In the data rows, 500 means zero.
Here are some numbered points:
[467 609 479 531 642 540 538 515 520 567] 0
[576 334 379 392 612 310 434 581 207 496] 1
[512 587 537 674 526 461 504 442 551 535] 2
[544 557 428 638 546 504 556 423 491 473] 3
[415 556 540 627 704 727 637 540 574 438] 4
[371 453 421 429 376 513 468 468 453 600] 5
[455 482 471 564 521 417 409 548 402 439] 6
[476 625 519 618 628 536 779 712 609 548] 7
[480 562 470 592 455 490 492 503 531 501] 8
[512 645 530 504 657 373 540 526 452 462] 9
[491 543 563 467 563 480 470 446 466 484] 10
[531 492 414 432 436 285 403 503 273 338] 11
[629 581 420 363 427 312 441 305 438 460] 12
[544 583 381 240 759 587 423 240 376 194] 13
[380 574 483 656 482 557 392 557 518 585] 14
[643 251 544 449 581 614 474 540 653 586] 15
[625 520 535 643 592 587 516 476 645 494] 16
[456 675 622 526 578 643 524 553 525 589] 17
Which five points above are nearest to each new point by angle? Their numbers follow each, nearest first.
[493 524 495 544 502 440 475 485 455 516] 6 11 2 9 8
[467 473 504 420 428 425 413 473 517 644] 5 12 1 14 15
[444 589 445 486 511 526 478 520 526 587] 0 14 17 5 8
[448 545 496 479 436 447 444 585 453 612] 5 14 6 1 8
[475 559 486 311 723 446 434 458 520 346] 13 10 9 12 11
[295 610 577 389 451 530 413 495 618 482] 17 5 14 10 8
[438 528 535 664 482 645 534 528 456 424] 4 14 8 3 17
[493 596 503 553 474 448 465 484 516 606] 2 8 14 0 17
[775 423 377 520 270 424 764 498 501 457] 12 3 11 7 1
[514 594 465 497 401 440 450 441 513 486] 12 8 11 2 5
[491 574 479 469 315 331 434 526 387 470] 11 12 6 5 1
[543 456 611 999 479 647 793 778 479 515] 7 4 16 2 8
[520 371 343 266 538 545 298 531 566 619] 15 5 1 13 12
[330 510 513 625 477 653 445 503 558 481] 14 4 8 17 2
[634 382 856 644 422 693 744 668 510 614] 7 17 15 16 4
[417 428 495 683 333 541 576 645 558 509] 8 14 7 2 5
[312 497 525 550 573 617 464 430 609 472] 4 14 17 0 16
[338 503 400 581 644 422 454 571 228 352] 6 11 1 9 13
[582 679 565 510 559 500 529 445 620 485] 16 2 17 0 9
[506 597 495 496 440 376 462 453 458 475] 12 11 9 6 8
[439 626 501 614 481 570 463 469 494 526] 14 8 2 17 3
[448 598 461 517 461 475 430 403 429 619] 5 14 12 8 2
[451 559 505 554 460 404 570 395 498 560] 2 8 3 12 9
[310 574 527 502 598 502 488 436 621 535] 0 17 4 14 10
[366 572 474 519 698 555 559 393 569 439] 4 0 13 10 3
